[ 93 110 188 168  77 123 121 153  96 103 154 166] >> 0 0
[142  36  79 142 184 109 135  75 129 101 105  70] >> 1 1
[111 100 114 136  62 142  88 106 102 129 164 173] >> 2 2
[142  26  90 140 159 122 148  55 133 105 107  40] >> 1 1
[152 255 180  80 132 132 140 249 178 150 125 135] >> 0 0
[118 129 149 148  96 138 101  67 123  62 113 167] >> 1 1
[142  62  79 138 121 137 108 100 107 127 138  23] >> 2 1
[146 255 148  65 131  82 153 237 171 174 114 168] >> 0 2
[ 90 102 151 155  78  63 116 142  94 106 153 192] >> 0 2
[183 199  58  19 239 112 139 192 236 184  83  83] >> 1 2
[103 136 143 158  81 146  99  71 117  60 111 147] >> 1 1
[187 255 128  61 101 155 149 158 192 193 133 109] >> 2 3
[182 195  99  33 227 161 147 188 223 178  94  59] >> 1 0
[138 255 178  39 124 112 164 230 160 169  95 144] >> 0 4
[130  29  71 140 182 120 124  84 126 140 127 112] >> 1 2
[ 95 117 136 157  95 131 108  92 135  83 135 179] >> 1 2
[163  48 107 154 199 156 126 108 122 127 131  75] >> 1 0
[110 132 162 164 112 173 116  94 125  66 139 174] >> 1 0
[116 116  97 135  52 133  94 105 111 139 166 187] >> 2 2
[102 118 176 164  68  86 125 132  79  86 129 148] >> 0 1
[158  51  83 165 195 131 146  71 110 139 127  78] >> 1 3
[147 255 131  32  99 152 115 172 195 180 103 113] >> 2 4
[ 77 104 153 156  78  75 129 148  86  98 156 194] >> 0 2
[123  20 116 152 152  83 135 154  86 161 156  87] >> 0 2
[ 96 122 176 165  54  89 129 129  74  78 131 154] >> 0 1
[104 136 163 153 114 182 102  89 129  73 138 170] >> 1 0
[130 140 136 149  47 130  90  93 101 102 148 135] >> 2 1
[ 70 105 160 130  66 117 136 138  66 112 126 181] >> 0 4
[138 255 148  34 161 157 143 176 204 149  63 160] >> 1 4
[118  29  94 163 152  70 133 168  89 168 143  98] >> 0 2
[ 83 134 152 135  85 153 105  73 121  86 102 188] >> 1 4
[141  25 130 179 166 122 153 160  92 157 153  63] >> 0 0
[127  54  91 132 178 169 134  79 102 133 102  80] >> 1 4
[ 90 131 157 132  97 158 116  86 124  80 108 192] >> 1 4
[167 255 170  83 125  97 177 196 156 178 120 138] >> 0 3
[158  62  71 158 121 145 145  90 109 192 160  58] >> 2 3
[153  29 112 153 195 166 126 104 125 149 134  75] >> 1 0
[122 141 132 165 116 149 131  56 124  85 135 174] >> 1 3
[154  51  87 165 188 123 148  65 111 141 118  74] >> 1 3
[103 118 154 179  87  85 150 118  83 115 155 166] >> 0 3
[140  49  66 124 134 134  99 132 129 178 159  79] >> 2 2
[154 196  96  29 234 176 154 194 235 174  95  60] >> 1 0
[138 255 142  71 146  79 145 231 178 162 102 163] >> 0 2
[119 139 162 152 113 205 108  86 118  67 135 171] >> 1 0
[137 255 174  49 127 115 168 218 164 176  98 144] >> 0 4
[145  40 105 154 192 144 115  96 128 128 133  85] >> 1 0
[129 132 116 152  65 142 121  83  93 144 175 154] >> 2 3
[131  15 130 169 167 125 138 167  97 155 155  75] >> 0 0
[113 124 159 154 104 133 101  78 124  55 104 152] >> 1 1
[ 86 108 154 158  65  72 115 150  99 105 150 199] >> 0 2
[133  42  73 140 184 117 118  88 118 125 133 115] >> 1 2
